Each row has a name. Each piece below is followed by the name of the row it came from, unless a question asks for something else. Each question is about the rows just above it. Places in a row count from 1.

[128 106 185 185 107 208 123] -> q631
[108 185 118 164  83  90 100] -> q146
[118 164  83  92 116 103 142] -> q35
[122 116 207  90  83 146 100] -> q364
[128 106 185 118 164 106 156] -> q617
What is the next entry after [106 185 118 164]? : [106]
At which places does q631 hold [208]? : 6
Which row holds this, read backwards? [ 90  83 164 118] : q146
The next entry after [118 164  83  92]: : [116]
Give the next entry after [118 164  83  90]. : [100]
[118 185 106] is which row, read backwards? : q617
asked: [128 106 185 185 107 208 123] : q631

[144 169 168 156 122  92  86  98 127 148 152 128  92  88  95 132 172 205
 199 168 129 101  98 115 130 101 116  85  66  57  86 132 174 192 191 166
 141 131 134] -> q776
[145 157 163 170 178 176 159 161 146 134 124 104  98  87  83  82  88  96
 102 116 128 135 147 145 145 145 132 125 121 106  97  87  85  85  94 108
 117 135 157] -> q449
[146 171 159 120  87  94 129 148 115  88 104 153 195 189 130  97 100 130
 130  87  58  77 139 185 191 152 127 139 160 155 112  64  56  93 135 153
 131 127 143] -> q155
[ 87 130 130 100  97] is which row, read backwards? : q155
[155 160] is which row, read backwards? : q155
Give the next entry after [121 106  97  87  85]. : [85]
Places of [101] in row q776: : 22 26

[ 96 101 184 102 120 119 200 123 185 172 196 199  82 144 146 149 148] : q30
[188 167 108 167 173 171 204 112 130 118 123  78 120 161 137 165 120] : q958
[199 188 107 186 174 170  79 170 112 124  96  95 216 144 144 144 147] : q258
[205 107 174 186 170 188 179 118  86 104 105  59 143 158 135 163 119] : q268
[ 72 192 192  87  87 106 206 110 177 162 192 196  87 192 136 137 137] : q722
[201 184 108 183 175 166  66 171 118 130  98 102 221 139 146 144 148] : q82
[ 74  84 183  85 103 104 199 111 182 167 195 201  62 134 138 138 139] : q847
[184 168 108 168 170 170 194 117  99 113 121  80 127 159 137 162 123] : q589
[ 74  97 187  98 100 106 144 144 188 171 183 193 108 130 143 125 153] : q168
[181 164 116 164 168 165 177 126 112 123 127  96 137 155 141 159 129] : q825
[183 168  98 168 166 168 180 116  89 104 109  69 131 153 131 155 117] : q846
The next entry after [144 188 171 183]: : [193]
Give the next entry after [118 130]. : [98]
At which places does q722 hold [192]? : 2 3 11 14
Which row holds this, read backwards? [125 143 130 108 193 183] : q168
Which row holds this, read backwards? [170 174 186 107 188] : q258
What is the next entry after [123 185 172 196 199  82 144]? : [146]
The next entry after [107 186 174 170  79 170 112 124  96  95 216 144]: : [144]

[162 217 135 150] = q587
[121 148 194 134] = q664
[134 134 218 152] = q730
[134 140 149 141] = q249
Every place of [218] in q730: : 3
What is the next entry after [134 134]? : [218]
Which row holds this, read backwards? [194 148] : q664

[130 127 132 127 129 128] : q783
[127 132  54 153 132 126] : q198
[115 153 120  54 171  75] : q348
What is the next entry after [153 120  54]? : [171]
Which row holds [129 127] read backwards? : q783
What is the next entry after [132  54 153 132]? : [126]
Which row holds this, read backwards? [127 130] : q783
[126 132 153  54 132] is which row, read backwards? : q198

[144 211  98 142  92 129 127 156 122 147 163 157 104] -> q314
[135 156 147 122  92  98 127 211 142 129 115 122 164] -> q708
[156 147 122  98 142 122 156 211 142 129 157 122 156] -> q655
At which places does q655 hold [142]? : 5 9
What is the next entry after [147 122  98 142 122 156 211 142 129]? : [157]
Which row holds this, read backwards? [156 122 142  98 122 147] : q655
At which places does q655 hold [156]? : 1 7 13
[156 122 157 129 142 211 156] is which row, read backwards? : q655
[129  92 142] is which row, read backwards? : q314
Which row holds [157 129 142 211 156 122 142  98 122 147 156] read backwards? : q655

[164 100 163 100 100] = q260
[164 164 164 163 127] = q447
[126 185 126 126 161] = q317
Places of [100] in row q260: : 2 4 5
At which places does q447 hold [164]? : 1 2 3
Which row holds [100 163 100] read backwards? : q260
Which row holds [161 126 126] read backwards? : q317
Every place of [126] in q317: : 1 3 4
At which places does q317 hold [185]? : 2
Which row holds [100 163 100 164] read backwards? : q260

